Here are some points, one per row:
0.4:-0.3:-0.9:-1.9:-2.2:0.2:1.8:1.1:0.3:0.8:2.2:0.7:-0.7:1.0:-2.1:-0.4:1.2:0.2:0.7:-0.1:0.2:-1.5:0.0:-0.9
-0.6:0.2:-0.8:-2.0:-2.2:0.2:-1.9:-1.1:0.0:-1.2:1.9:-1.0:0.8:0.4:-2.2:1.2:1.2:-0.3:0.7:-0.4:1.0:1.2:-0.4:-1.6
-0.8:1.1:0.2:0.4:1.4:-0.8:-1.1:1.0:-1.0:0.6:2.0:0.0:-1.7:-1.8:1.5:-1.1:1.4:0.3:0.2:0.7:-0.8:1.0:1.2:-1.0
-0.3:1.1:0.3:0.3:1.8:0.1:-0.7:0.9:-0.8:1.3:2.0:-0.6:-1.7:-1.9:1.2:-0.9:1.1:0.0:-0.1:-0.9:-0.9:0.7:0.4:-1.2
-0.1:0.8:0.0:-1.5:1.3:-0.3:1.5:-0.6:-0.7:-1.4:-0.3:1.6:-1.0:-0.2:1.8:-1.2:-0.2:0.2:0.2:0.7:0.4:2.1:0.2:-0.1
0.9:1.8:0.5:1.7:-0.6:0.1:0.5:-0.7:-0.8:-1.0:-0.4:0.1:0.3:1.2:-0.4:0.8:-0.2:0.6:-0.7:0.1:1.0:-2.1:-1.0:0.7
-0.6:-1.9:0.7:1.7:-0.6:0.9:-0.5:1.0:1.5:0.7:-0.3:-0.3:-0.4:0.7:-0.4:0.0:0.1:-1.5:-0.7:-2.7:0.5:1.6:-0.9:0.1
0.6:-1.5:0.4:0.3:1.6:-0.6:1.4:-1.2:1.4:-1.0:2.6:0.6:2.9:-2.1:1.6:1.6:1.0:1.2:-0.6:1.8:-1.4:-1.6:1.2:-1.2
0.2:-0.3:-1.3:-1.8:-2.4:-0.3:1.8:0.7:0.2:1.6:2.4:0.6:-0.3:0.5:-1.7:-0.9:0.7:0.7:0.7:0.7:0.6:-1.3:-0.7:-1.3
0.5:1.7:0.0:1.6:-0.3:0.6:0.4:-0.9:-0.9:-0.8:-0.2:0.1:0.6:1.3:-0.5:0.5:-0.5:0.2:-1.3:-0.5:0.8:-2.2:-1.1:0.5
-0.8:0.7:-1.2:-0.5:1.5:-0.8:1.9:-1.3:-0.2:-0.5:-0.9:0.5:-1.1:0.5:1.4:-0.5:-0.3:0.6:1.4:0.1:-0.1:1.7:0.1:-0.7
0.7:1.3:0.6:1.7:-0.4:0.0:0.5:-1.1:-1.7:-0.9:-0.5:0.1:0.7:1.8:-0.7:0.2:-0.5:-0.1:-1.0:-0.5:0.5:-2.2:-0.6:0.2
0.5:1.8:0.8:1.6:-0.3:0.5:0.2:-0.8:-1.2:-1.0:-0.2:0.2:1.0:1.2:-0.5:-0.2:-0.4:-0.1:-0.9:-0.2:0.8:-2.1:-1.1:0.5
-0.2:1.4:0.4:0.5:-1.0:-0.1:1.6:1.1:-1.5:1.0:-2.2:0.9:2.1:-1.5:-0.8:1.2:-0.9:-0.4:-0.3:0.5:-0.6:-0.1:1.0:1.3
-0.3:1.1:0.0:0.5:1.1:0.6:-0.4:1.2:-0.9:1.0:2.4:-1.1:-1.5:-1.2:1.7:-0.9:0.6:0.2:-0.2:0.2:-1.3:1.0:1.2:-1.0
-0.2:1.3:0.2:0.7:-0.6:1.2:1.1:1.1:-1.4:0.9:-2.2:0.5:1.8:-1.1:-0.7:1.2:-1.1:-0.9:-0.3:-2.3:-0.5:0.1:0.3:1.0
0.2:-1.7:0.3:0.7:-1.1:0.1:-1.8:-1.0:1.2:-1.1:-2.2:-0.2:-1.6:-1.5:-0.5:-1.0:-1.4:-0.9:-0.1:-0.7:-0.7:-0.3:0.4:0.8
-0.8:0.5:-0.9:-1.1:1.5:-0.2:1.9:-1.2:-0.7:-0.7:-0.7:0.9:-1.3:0.1:1.7:-0.3:-0.2:-0.3:0.9:0.5:0.2:1.6:-0.1:-0.2
-1.2:0.6:-0.5:-1.6:1.8:0.5:1.5:-1.2:-0.6:-0.7:-0.6:0.7:-1.3:-0.3:1.6:-0.6:0.0:-0.1:0.3:-0.8:0.5:1.2:-0.1:0.5
-0.1:-2.0:0.8:0.8:-0.5:0.3:-1.7:-1.5:1.0:-0.9:-2.4:-0.2:-1.5:-1.4:-1.0:-1.3:-0.4:-0.3:0.3:-0.8:-0.5:-0.6:0.5:0.6
-0.8:0.3:-1.6:-1.8:-2.5:0.7:-1.5:-1.2:0.3:-1.0:2.3:-1.5:1.3:1.2:-1.8:0.8:1.0:-0.2:0.5:-1.1:0.2:1.5:-0.1:-0.7
-0.4:-1.7:0.6:2.2:-0.5:0.0:-0.3:1.0:1.4:1.0:-0.8:-0.9:0.0:1.3:-0.8:-0.4:-0.3:-0.5:-0.5:-0.5:0.9:1.8:-0.8:-0.4
-0.7:0.6:-0.5:-1.5:1.7:0.0:1.8:-1.2:-0.5:-0.6:-0.1:0.7:-1.1:0.0:1.7:-0.4:0.1:0.1:0.6:-0.4:0.0:1.6:-0.1:1.1
1.0:1.6:0.7:2.0:-0.9:-0.7:0.5:-1.2:-1.4:-0.6:-0.8:-0.1:0.4:1.6:-0.3:0.7:-0.4:-0.1:-0.1:0.8:1.1:-1.9:-0.8:0.2
0.9:-0.4:-0.4:-2.2:-1.8:0.0:1.5:1.1:0.1:0.8:2.0:1.6:-0.9:0.2:-2.2:-0.1:1.1:-0.1:0.7:0.2:0.4:-1.5:-1.0:-1.3
0.0:-1.5:0.2:0.7:-1.1:0.0:-1.5:-0.8:1.3:-1.1:-1.6:-1.2:-1.4:-1.2:-0.7:-1.2:-1.2:0.5:-0.5:0.3:-0.8:0.0:1.2:1.7
-0.4:1.6:-0.3:1.0:-1.1:-0.6:1.8:1.2:-0.9:0.9:-2.3:0.5:2.0:-1.5:-0.5:1.6:-1.2:0.0:0.2:0.6:-1.1:-0.2:0.3:1.3
-0.8:-1.4:0.8:1.6:-0.5:0.0:-0.4:1.1:1.6:1.2:-0.4:-0.4:0.0:2.2:-0.5:-0.1:-0.6:1.4:-0.9:0.8:0.9:1.8:-0.6:0.4
1.1:-1.2:-0.6:-1.3:1.7:0.6:-1.7:1.2:0.9:0.6:-0.8:-0.9:1.6:0.1:1.7:1.0:-0.2:-0.7:0.8:-1.3:-0.3:-2.1:0.1:0.4
-0.1:-1.3:-0.2:0.8:-0.7:-1.9:-1.4:-0.8:1.1:-0.7:-2.5:-1.5:-1.5:-1.5:-1.4:-0.5:-1.1:1.9:-0.5:4.0:-1.4:0.3:1.2:0.9
-0.6:0.0:-0.3:-2.2:-2.1:-0.4:-2.2:-1.3:-0.6:-1.0:2.3:-0.9:1.4:0.7:-2.1:0.5:0.9:0.2:1.2:0.6:0.2:1.4:-1.2:-1.4
0.3:1.7:0.7:0.4:-0.6:0.9:0.9:1.1:-1.2:1.2:-2.1:1.0:2.0:-0.7:-1.3:1.1:-1.0:-0.5:-0.6:-2.1:-0.8:0.4:1.1:1.1
0.9:-0.3:-0.2:-2.4:-1.9:0.3:1.3:1.2:0.2:0.5:1.8:1.2:-0.7:0.6:-2.4:-0.7:1.1:-1.0:0.6:-1.0:0.4:-1.6:-0.1:-1.3
-0.4:-1.4:0.3:2.0:-0.6:0.4:-0.4:0.9:1.7:1.1:-0.3:-0.1:-0.3:1.7:-0.6:0.2:-0.4:0.1:-0.4:0.2:0.8:1.8:-0.8:0.5
0.9:-1.2:-0.2:-1.4:1.6:0.3:-1.9:0.6:0.7:1.6:-0.6:-1.4:1.7:0.2:2.0:1.0:-0.7:0.0:0.8:-0.7:0.0:-2.1:0.0:-0.1
1.0:-1.0:-0.1:-1.7:2.0:-1.1:-2.5:1.4:0.4:0.2:-0.6:-0.7:1.4:-0.4:1.6:1.1:0.3:0.2:0.9:2.0:0.6:-2.5:-0.6:-0.2
0.5:-1.7:0.0:0.6:1.7:0.4:0.9:-1.3:1.3:-1.3:2.5:0.4:2.5:-1.3:1.5:1.8:1.1:-0.3:-0.1:-0.9:-1.1:-1.3:1.5:-1.1
-0.9:0.9:-0.9:-1.2:1.6:0.2:1.8:-0.8:-0.3:-1.0:-0.7:0.4:-1.0:0.5:1.7:-0.6:-0.6:-0.7:0.7:-0.2:-0.5:1.6:-0.2:0.0
-0.1:0.8:-0.1:-1.8:2.0:0.5:1.6:-0.6:-0.8:-0.9:0.0:1.1:-0.7:-0.1:1.3:-1.1:-0.5:0.0:0.1:-0.3:-0.2:1.7:-0.1:1.0
-0.9:1.1:-0.7:0.3:1.6:0.9:-0.5:0.8:-0.4:1.2:2.0:-0.7:-1.8:-1.1:1.5:-0.5:0.8:-0.6:-0.6:-1.1:-1.0:0.4:1.0:-1.4
0.7:-0.9:-1.2:-1.7:1.9:-0.6:-2.2:0.8:1.0:1.0:-0.2:-1.1:1.9:0.2:1.7:0.9:0.0:0.4:0.4:1.0:0.2:-2.3:-0.1:0.4
0.6:-1.2:0.7:0.4:-1.1:-0.1:-1.8:-0.8:1.5:-1.0:-1.5:-0.6:-1.4:-1.5:-0.6:-1.0:-0.9:0.4:-0.6:0.6:-0.4:0.2:1.2:1.9
0.5:1.2:0.6:0.6:1.4:-0.2:-1.0:1.2:-1.2:0.7:2.1:0.1:-1.5:-1.8:1.2:-1.5:1.1:-0.1:0.1:0.2:-0.8:1.3:1.3:-1.1
-0.6:-2.0:0.7:1.3:-0.3:0.1:-0.5:1.3:0.8:0.4:-0.4:0.3:-0.1:1.0:-0.5:-0.5:-0.1:-0.8:-1.1:0.3:1.3:1.6:-1.2:0.7
1.0:1.5:1.3:2.0:-0.6:-0.4:0.4:-1.2:-1.4:-1.0:-1.1:0.3:0.3:1.5:-0.6:0.4:0.3:0.0:-0.1:0.4:0.9:-2.0:-0.8:-0.3
-0.8:-1.7:1.2:1.4:-0.6:-1.3:-0.5:0.9:1.0:1.1:-0.8:0.2:-0.2:2.3:-0.5:0.0:-0.2:1.4:-0.9:2.1:0.9:1.7:-1.2:0.7
These points spread out most along one direction. Take the direction at right angles to it along which they spread out most. Go by this last direction. For each point below, how far along it does it lie, from 0 to 99? The average is 50, and the first point in the table lies past the average. One standard deviation of the points above along it is 16.
0.0:-1.5:0.2:0.7:-1.1:0.0:-1.5:-0.8:1.3:-1.1:-1.6:-1.2:-1.4:-1.2:-0.7:-1.2:-1.2:0.5:-0.5:0.3:-0.8:0.0:1.2:1.7 : 31
0.3:1.7:0.7:0.4:-0.6:0.9:0.9:1.1:-1.2:1.2:-2.1:1.0:2.0:-0.7:-1.3:1.1:-1.0:-0.5:-0.6:-2.1:-0.8:0.4:1.1:1.1 : 45
-0.1:-1.3:-0.2:0.8:-0.7:-1.9:-1.4:-0.8:1.1:-0.7:-2.5:-1.5:-1.5:-1.5:-1.4:-0.5:-1.1:1.9:-0.5:4.0:-1.4:0.3:1.2:0.9 : 27
-0.9:0.9:-0.9:-1.2:1.6:0.2:1.8:-0.8:-0.3:-1.0:-0.7:0.4:-1.0:0.5:1.7:-0.6:-0.6:-0.7:0.7:-0.2:-0.5:1.6:-0.2:0.0 : 37
1.0:1.6:0.7:2.0:-0.9:-0.7:0.5:-1.2:-1.4:-0.6:-0.8:-0.1:0.4:1.6:-0.3:0.7:-0.4:-0.1:-0.1:0.8:1.1:-1.9:-0.8:0.2 : 54
-0.6:-2.0:0.7:1.3:-0.3:0.1:-0.5:1.3:0.8:0.4:-0.4:0.3:-0.1:1.0:-0.5:-0.5:-0.1:-0.8:-1.1:0.3:1.3:1.6:-1.2:0.7 : 46
-0.4:-1.4:0.3:2.0:-0.6:0.4:-0.4:0.9:1.7:1.1:-0.3:-0.1:-0.3:1.7:-0.6:0.2:-0.4:0.1:-0.4:0.2:0.8:1.8:-0.8:0.5 : 47
0.9:-1.2:-0.2:-1.4:1.6:0.3:-1.9:0.6:0.7:1.6:-0.6:-1.4:1.7:0.2:2.0:1.0:-0.7:0.0:0.8:-0.7:0.0:-2.1:0.0:-0.1 : 48
-0.7:0.6:-0.5:-1.5:1.7:0.0:1.8:-1.2:-0.5:-0.6:-0.1:0.7:-1.1:0.0:1.7:-0.4:0.1:0.1:0.6:-0.4:0.0:1.6:-0.1:1.1 : 37
0.9:-0.3:-0.2:-2.4:-1.9:0.3:1.3:1.2:0.2:0.5:1.8:1.2:-0.7:0.6:-2.4:-0.7:1.1:-1.0:0.6:-1.0:0.4:-1.6:-0.1:-1.3 : 86
0.4:-0.3:-0.9:-1.9:-2.2:0.2:1.8:1.1:0.3:0.8:2.2:0.7:-0.7:1.0:-2.1:-0.4:1.2:0.2:0.7:-0.1:0.2:-1.5:0.0:-0.9 : 86
-0.8:1.1:0.2:0.4:1.4:-0.8:-1.1:1.0:-1.0:0.6:2.0:0.0:-1.7:-1.8:1.5:-1.1:1.4:0.3:0.2:0.7:-0.8:1.0:1.2:-1.0 : 42
-0.3:1.1:0.0:0.5:1.1:0.6:-0.4:1.2:-0.9:1.0:2.4:-1.1:-1.5:-1.2:1.7:-0.9:0.6:0.2:-0.2:0.2:-1.3:1.0:1.2:-1.0 : 44
